The rows below come in pairs that one turn or mirror swaps. Which row does each named row swap with?
The rows were stretched afterwards, more along some directions than others.
j670: [-18 -16 -38  21 -10  -5   6   7 -25   4 -13 -10 -10  -8  32  25  11  15
  24   8  34  -9 -30   8   7   4 -18  36  24 -12   7]
j599: [ -4 -12  15   0  -5 -27 -13   3   4   9   7  19  11   7 -13  -1 -23  -8
  21  -6   7   7 -30   7  -9  37 -34 -29  12 -15  23]
j524: [ -6  -9 -11 -30  21  41 -41 -14  12   2 -35 -20  15 -22  32   6 -11   1
  23  -1  20 -11  10   7   3 -21 -10 -15  30  10 -11]
j34: [  2  39 -24  -3 -22 -32  -2  33   2 -15 -34   7 -16  48  13  31   2  22
  26 -15  -4   9 -26 -11  -9  19 -36   4  -7  -9 -23]
j273: [ -9 -13   5  39   5 -11 -13  14 -15  22  24   9   6  -8  31  -2 -25   4
  12   3  33 -34 -22  -2   2  36 -27 -48 -28  -8   3]
j346: [  1  -3  14  13 -10  -3  12 -26  21  12   6  55   0  23 -21  17  -4  -5
  -2 -29 -39  18  36  26   2  16  -3  32  28  -3   5]
j132: [ -3  30   1   3  26  14  -6   3 -12 -13  -8 -22   7   3  29 -37  -1  33
  13  32  53 -28 -23 -18   5  16   1   6  24   2  24]
j475: [  0  -6   6   8   7 -28  -9  15 -13  -7  -6   1  -2   4 -14  21  -6 -15
   5 -25 -20  36 -41  20 -12 -14 -44 -19   4 -34  11]
j769: [  2  34  -1 -24  34  18  -6 -18   8 -13  -2 -14 -19  32  17   3 -11  40
  10  16  -3  27  -8  12 -13 -51   9  38  34 -15 -12]
j250: [-10 -18  -9  38  12 -21  -5   4  16   1  27  36 -13  11   3  18 -21 -18
   5 -28 -15   8  -6  37 -30  10 -31  -6  39 -37  12]
j412: [ -2  32 -24  -7  18  38  -8 -16  10  15  22  -3   6  17  -4 -17  19  23
   5 -14  -7  -9 -15  -7 -20 -22  19   6   9 -23  39]
j907: [-24  17  -3  18   9   2 -32 -12  16   7   8  24  29 -12   3 -35 -19 -14
   1  12  42 -44  11  15  12  55   0  -5  21  22   9]
j786: [-19 -16  -2   0  16   7 -22  -5 -14   9  29  -7  36 -19  22 -14 -15 -11
  15  18  16 -23  15   3 -14 -17  21  -9  -7  -7 -23]
j946: [ -8 -26  28 -22  27   6 -32 -11   0   0   9   3  47 -14 -25 -56  10   4
  -6  13  24   1  18  18 -12 -21   6  -3   3 -10   7]
j96: [-22 -16  -4  28  23 -12  -6   1  10  -4  66  54  35  -1  15 -26 -17 -11
 -33  12   9 -27  -6   7 -30   2   9 -25  -7 -21   5]
j72: [ -8  22   3 -17  58  34  -8 -28  -8 -14   8 -19   7   7  34 -21   2  42
 -15  30  16  -6 -34  -9  -9 -36  26 -13  18 -19   7]
j538: [ 17  -8  -8   3 -32 -29  12  29   9   2 -19  12   1  23  -3   5   9 -18
  18 -31   7   7  24 -13  12   7 -28  32  -9  24  -5]
j232: [-19  11 -11 -25  39  41 -13 -13  -5   0   6 -35   4   0  18   7   2  11
 -11   2  -6   3 -26 -11 -57 -62   7 -18   5 -47  12]
j85: [ -6   5 -13   6 -16 -30  -5  31  16   5  -7  15  30  19 -27  14  13 -41
  -9 -47 -11  10 -16   6 -22   7 -22  20 -10  -3   2]
j499: [ -9  -6   2  19  12  -3   2   6  32  -5  36  51  29   5  -3  10  -3 -28
 -45  -8 -20 -23   2   0 -38   9   9 -23  -9 -18   0]
j122: [-15  -1  21   6  43  37  -5 -14 -37   7 -15 -40  12 -19  37 -45 -34  15
   7  34  43 -23  11 -10  26 -11 -14 -21  17  19 -13]
j299: [  2 -17  -3  18 -22 -20 -22 -14  15  33  30  37  23  15 -14 -34 -14  -7
   1 -22  24 -19  11  -9   2  67 -10  12  -2  28  17]
j470: [  1  17  -3  16   6 -27 -12  -7   6 -19  20  37  12  24   1 -36  22  -9
 -34   0 -50  24  -2  17 -20  -4  19  49  15 -22   6]
j459: [ -3  44 -21  22  -8  -4  19  19  30   3  -6  -4 -31  24  38  64   4  -1
  14   9  -9  -4 -29 -20   8   1 -17 -12 -12  -9   9]
j349: [ -6  32 -13 -15   5  17   7  24  -7 -41 -65   7   5   5  26  -6  28  15
   5  23  -5 -13  23 -14  10 -13 -10   0  21 -11 -19]
j952: [-55 -30 -20  13  16  27  12   8 -14   9 -13  -7  14 -27  30  38 -10  -7
 -20  39  28 -26 -10  -6 -17  12 -21  -9  34 -42 -17]
j399: [  5 -10  14  18  -5 -35 -26  22   4   6  24  36  38   0 -34 -24  28 -29
  12 -37 -22  -2 -14  18 -13  48   9  -9   0 -17  34]
j285: [-30 -32  17 -39  23  34 -11   3  -4 -25 -16 -12  22   1  37 -42  13  13
   8  54  31 -13  22 -10  -3 -46 -12  -3  11 -38 -42]
j308: [ -3  10 -13   0  24   9 -27 -19  17  20  45  -1   4 -17  21  -9 -12 -12
  25  -3   9 -10  25   3   0 -25  21 -32 -24   1  23]
j541: [ -3  13 -23 -55  29  58 -34 -37   6   3   5 -26  -5  17  17 -15   3  34
  21  38  14 -21  18   3 -26 -57  17   8   1 -23 -23]
j594: [ -8  11  18 -19  35  40 -26 -24 -11  21  12 -32  12 -15  -7 -45 -31  -7
  -3  33  41 -13  36   0  19 -16 -12 -18   2  15  -3]
j149: [ 36  16  17   3 -10 -28 -26  -3 -16   8 -45  -2 -17   7  -4 -15  -9  36
  22 -22   8   7   8  19  21  35 -31  23  24  38   4]
j71: [-23  29   2  -3  34  10  -2   6 -21 -18  -2 -53   0  29   8   5 -28  20
   5  17  50 -14 -37 -13 -21 -38  -8   6 -16 -12  -2]
j449: [-20 -30  24  16  31   4  -7 -11 -17  -5   1   7  13 -28  -5 -24 -15  -2
 -19  10  14   9  -5  19 -12  -7 -29   6  36 -24  19]
j739: [  3   3   2  -7  10 -11   4   1  -2 -11  -6  11  22  35  20 -39   6   2
 -21  -3  10 -14   7 -20  18   3  11  17 -12  23   0]
j494: [  7 -14  30   0  23  17 -28   0 -34  37   5 -33  33   2  10 -69 -32  -5
  13   7  54 -14  16 -13  11   8   5  -7   3  30   4]
j799: [-12  17  -7 -32  40  42 -17 -30   5 -17  -8 -22 -15  -4  14  -8  -2  37
  20   4   5  17 -10   9   3 -61  37   2  29 -13   6]
j231: [ -2  -5  -2  -5 -12  -6 -12   7   9   9  -1   7  11   8  22  -8 -14  13
  14  10  44 -37  10 -37  -4  30 -45 -18  -1  15  -8]
j370: [-22 -37 -15  14  -2  -5   7   3 -19 -29 -41  31  -3 -26   5  16  28   7
 -15  10  -9  11  -8  12  -6  17 -37  11  56 -34  -5]
j282: [ 26   3  11 -10   8 -15 -24  -6 -36   8 -19 -17   0  17  31  -9 -28  40
  29   4  25  -4  -1   5  20  12 -18  16  20  22 -36]
j717: [-43   1 -13 -17   9  28  12  10  14 -23   1  -6 -14   6  19  32  21  -9
  -9  38   2  -6  10 -16 -32 -10   5 -20   9 -56 -23]
j968: [ 16  30  15   0   4 -11   7  10  39 -17  22  43   8  37   4  -6  -7   1
 -24  -6 -22   0  -2 -13 -21  -1   9 -19  -9  -5   5]
j531: [ 31 -27  17 -18 -24 -22  -5  -3   6  13  28  44  43  34  14 -16 -10  16
  -1 -10   9  -2   9 -13 -10  14  19  24  -8  30 -16]
j763: [-32   5 -23 -23  32  43 -11 -29  10  -4 -12  16 -20 -26  34  22  10  19
  19  39  14 -18  30  29 -21  -7  21 -26  39 -54   1]
j535: [  8  24  11  -2  39  26  -9   7 -18  -4 -43 -49 -10  10  36 -27 -18  20
  30  13  43 -22   4  -2  22  -9 -23 -10  31   4   0]
j943: [ -1  15 -36  30 -10   5   7  -8  -4  -1 -40   8 -31 -21 -10  21  16  18
   6 -14  11  -7 -31   9  28  40 -10  12  14  16  43]
j834: [  0 -15  11  -7  -5 -16 -18 -39 -18  11  13  32  14  -5 -16 -32  11  32
  37  -9  16  -2  27  12  28  34  36  -3  22  22  37]
j513: [ -8   5   4 -18  14 -11 -27  23   4   6  17  -7  24  16  15   5  -1  -1
  24  18  15 -16  -8   4 -10  20  22  -7   4 -12 -33]
j195: [ -3  33 -26 -21   8  20 -19   0   6 -25 -38   5  12 -12  21 -16  23  19
  28  26  30 -39  28 -10  29   9   4 -11  11  13  -5]
j840: [ 22  -8  11  -4   6 -16 -41 -27  16  -4  53  49  31  19  -6 -41  11   0
   5 -29 -28  20   6  23 -20 -24  37  13  -4   4  18]
j585: [  2  24  22  -2  -3  32   0  10  43   2 -15  20   8  34  -7   0   1 -17
 -12 -18 -16 -19  16   0 -19   8   1   0  11   0 -12]
j253: [ -6  -6  -6 -12  -2  -1 -31  12  11  22   5 -14  34   4  27 -41 -13   4
  26  13  49 -17   4 -15  24  10 -16   0 -12  26 -19]
j27: [-22   5 -19  32  17  15 -21 -24  -8  -6  26   9 -24 -16   2  30  -6  12
  27 -10 -13  -8   3  32 -29 -20   6 -11   6 -40  26]
j830: [-19 -13 -12  14   7   9   4 -16  -7  -4 -23  14   4  -8   0  17  19 -12
 -15  12 -18  -8  -8  21 -12   4  -7  23  14 -32  16]
j409: [  4 -14  -6  38 -26 -20   4  11   7  21   2  43  -8  19 -12  21  13 -25
  31 -46 -40  39   5  31   1  16   2  24  24 -13  27]
j720: [ -5  22  -6  -2  -4  43   3   3  23  18 -34 -22 -23   9  23  30  12  -2
  29  10  -1  -6  10 -14  24   1   0 -20  -8  -6   0]
j914: [ 14  15 -11 -16 -10   8 -21  14 -15  -7 -34 -12   9 -29  10   4  18 -19
   4  23 -13  19  10  -5  14 -11   0 -17  -3   4   8]
j678: [-25 -15 -10  23  -6   8  21 -12  -8  -3 -19   7 -30  -8  -1  44  -1  22
   6   2 -11   3 -10   5  -4  11 -23  15  22 -34   6]
j356: [  7  -4  26   5   2   7   6   2 -15  17   6 -13 -13   5 -18  12   0 -13
 -19   5 -20  21  10  -1  -1  -7  24 -17  -1   2   5]
j646: [-31  -5  -7  20  17  13  13  12  25 -15  21  23 -15   0  22  50  -3  -5
 -14  19 -19   4 -22   8 -54  -8  -6 -17  32 -64   0]
j888: [  9  22   1   7 -11   1   0 -21  43  13  40  51 -11  36 -27   1  -7  -2
  -6 -19 -30 -23   5  31 -12   4  13  12 -20   5  11]
j562: [-20  37 -13 -16  45  35 -14 -35  -4   6  31 -47 -19   7   7  -9 -24  44
  11  29  30  -8 -34 -13  -9 -39  12 -14 -13 -20  21]
j476: [ -7 -31  15  30  10 -12  -4 -12 -24  -8 -10  17  15 -29 -20 -38  -4  -5
 -26 -26   8  10 -15  15  10  19   1  27  37  12  35]
j581: [ 15  10  -1   3   8  10   0  -3   1  11   9  18  -7  15  -9 -31  10   2
 -20  -3  15 -10   7  12 -22  18   7  19  13 -10  24]
j75: [ 47  25  18   3 -15   4  -3   9 -11  28 -24 -21 -30  34  29  11 -24  25
  34  14   1  -6  -1  -4  29  34  -5  13  14  31 -23]
j553: [ -3   3 -11  -8  15  20 -40 -10   3  29  19  -7  28 -15  18 -14  -7  -3
  27  -8  26 -34  25   8   0  -4  13 -13  -9  12 -11]
j901: [-21   4 -14 -28  35  49 -12 -43  19   5   2   0  -9  -7  15  15 -18  49
   5   7  24 -27 -13  -7 -24 -13  21 -35   6 -10   5]
j925: [ 28  -7  -2  15 -15 -17 -13   9  15  10 -12  14  23  25  -7 -13  -2 -16
  -5 -55   5   7 -28   8   8  19 -18  44  15  43  23]
j844: [  2 -14  22 -17  -3  -6 -12  26 -31 -30 -71 -22  27  -5  21 -16  11 -14
  -8  28  19  10  11 -10  21  -7 -18  23  17  18 -39]
j684: [ -8 -13  -6  42 -12 -27  22   5   6  -5  17  47  -5  21 -20   6  -1 -17
  -2 -41 -39  35 -18  24 -10   4 -31  22  22 -12  19]
j915: [  7  16  -5   8 -11 -19   1  26  -5  -8   2  -4  26  17 -25 -16  19 -31
   1 -29 -23  16 -17  -2 -15 -21   2  24 -18  -4  12]
j162: [-14 -32 -30  -5  -4  25 -23 -16   8  -9   1  37 -12 -28  21  -9  31  -6
  28   4 -17 -12  54  16  17 -14  -1 -30   6 -22   5]
j334: [-25  35   1 -46  20  31 -25 -26   4 -14 -48 -12   6  -8   6 -16 -19  17
   4  47  24 -49  36   4   7   4  -5 -15  10  11 -28]
j88: [  0   5  -3   7  -7  -5  -8  13  -3 -19 -29  23   3 -21  34 -15  -6  11
  14  39  36 -32  31  -9  35  41 -17 -19  19  18 -14]
j651: [  8  19   4 -17  12 -17 -20 -11  20  -8   1  22  14  29 -14   7  10  13
 -21   2 -43  33  20  29 -32 -19  35  48  23 -10 -27]
j203: [-12   3  -4  31   9  11  -8 -26  -2   7  49  24   5 -14  11 -41  27   6
   9   6  18 -35  12   0  10  43  37  -9  -1 -11  51]
j278: [ -8   7  11 -18  19 -26 -12  -1  25   3  15  -1 -14  34   4  36 -33  23
  10  -6  11  25 -37  21 -27 -25 -22 -16  -1 -17 -13]
j435: [ 10  -3   4  16 -29 -27  -1  28  34  13  -7  32  23  32  -9   3  10 -28
 -17 -46 -47  25  -1  -3 -17  17 -19  26  -4   2  -6]

Swapped with j531: j914
Swapped with j475: j282
Swapped with j72: j370
Swapped with j409: j494
Swapped with j132: j646
Swapped with j85: j553
Swapped with j585: j907
Swapped with j524: j925
Swapped with j946: j651
Swapped with j763: j581
Swapped with j535: j250
Swapped with j459: j231
Swapped with j346: j594
Swapped with j888: j334

The rows below come in pairs that one turn or mirror swaps. Which row does each named row swap with?
The rows were stretched afterwards, more along some directions than others.
j991: [-43  23  16  14  -1  13  56  -7 -27 -33  37 -24  -8 -14 -26  -5]
j156: [  5  -1 -11   3  30   8  37  31  12   1 -36  51 -10   3   3  17]
j20: [-26 -20  14 -12  16 -31  28   4 -61  17 -41 -28  10 -24  -4 -15]
j369: [ 23   1   8  -9  55 -16  -1  21   6  -6 -37  60  22   8   1   2]
j249: [ 19  15 -18  25 -12  10  14   7  23 -12  61  16  -5  23 -37 -21]
j813: [  9  41 -17 -26 -13  -3  15 -34 -19 -25   3 -36 -12   9 -37   8]
j557: [-27  27  -4  10 -15  -2  14  42   7  27  -5  35  15 -27  25 -35]
j860: [-26   1 -12  -6 -41 -28  21   2   9  30 -17 -27 -19 -23  39 -39]
j930: [ -4 -14  42  11  22  -5  -1   5  -2  14   7   0  19  15   5  10]
j211: [-11  38   9  21   5  33  -2  -1 -53 -20  19 -17   0  -7 -43  21]
j304: [ 29  20  -5   6 -23   9  20  17  -6  18 -68  18 -12  -1   2 -19]
j857: [ 41  11  14   4  -4  15 -17 -20  -3 -37  25  -8 -19  33 -24  42]
j534: [ 10 -22  21  -2  50  33 -15  23 -27   7 -15  -4  27  22 -13  31]
j429: [ 18  32   8  35  14   8  13  -4  -7 -17 -46  22 -23 -13  31  34]
j940: [-14 -14 -27   7 -26   1  14  -9  -7  27  21  -5   8 -20  32 -39]
j455: [ 43  28   4  49  17  27  -4 -23   9 -41  15   1   0  37 -16  51]
j732: [ 41  -1 -29   8   2   9   6  13  24   7  16  16 -12  16 -44  16]
j103: [ 45 -11  10   3  35   0   5 -30 -25 -10 -31 -14 -18  15 -18  43]
j111: [ -6 -23 -19 -19  23   1  -3   0 -32   9   8 -26  26  10 -49  -5]
j542: [ 35  25   1  28   6   4 -14  -2  27 -38  51  26 -24  19 -36  20]
j587: [  6  30  23  -4  13 -15  35  -5 -23 -18 -18 -34  17   0 -10  23]
j804: [  0  12 -36   7  19   4 -28   2  -9   1   7  -4  22 -21  -3  11]
j286: [-18  13  14  22  -3 -23  20  15   5  16 -65 -13 -31   0  38   7]
j922: [ 32 -10 -38  16  31   7 -26   1  10  24  26  18  31   6  20  13]
j198: [-22 -13  22  28  21 -35  -7  12  29  -1   2   8  19  -5  41  10]
j452: [-12  13 -40   5  11  21  -3   7 -20  36 -27  21  22 -24   6 -16]
j453: [ 36 -34   9  47  21  34   5   7 -26  24 -19   6  -8   1  -1  22]
j733: [ 26  -2 -26  -2  40 -13 -10  17 -11   2  -5   4  19  11   8   0]
j260: [  6 -13   7  16  29  14  19  26   5  26 -11  -1  38  13   1  27]
j56: [ 16  12 -36   7 -19   2  25  22  11   3 -27  22 -10 -11   2 -32]
j479: [ -8  29  28  27  39  -7  13  23  -8 -40 -40   8 -18  11   4  37]
j729: [  8 -20 -27 -11   6 -22  -5   5  25  28 -19  29   6   8  55   6]
j352: [-17  23  28  22 -17  12  20  10 -26 -20  35  -2  -8 -21 -36 -32]
j55: [ 32 -21   6  -1  14 -27  14  10  25  29 -55  28  -9   3  51 -12]
j418: [-45  41  29  14 -23 -29   1  -6  10 -43  31 -31   6  10 -27   9]
j899: [-18  35 -14  45 -32   0  11  -5  -2  -5  -4 -30  15  -8  43   2]
j624: [  2  31 -10 -14 -17  12 -19 -25   1 -30  19   2 -13   5 -41   2]
j573: [-35  20 -10  -7   7  29 -12  15  12  19 -30   3  18  -6  12   0]

Swapped with j452: j352
Swapped with j103: j55
Swapped with j56: j111
Swapped with j573: j991

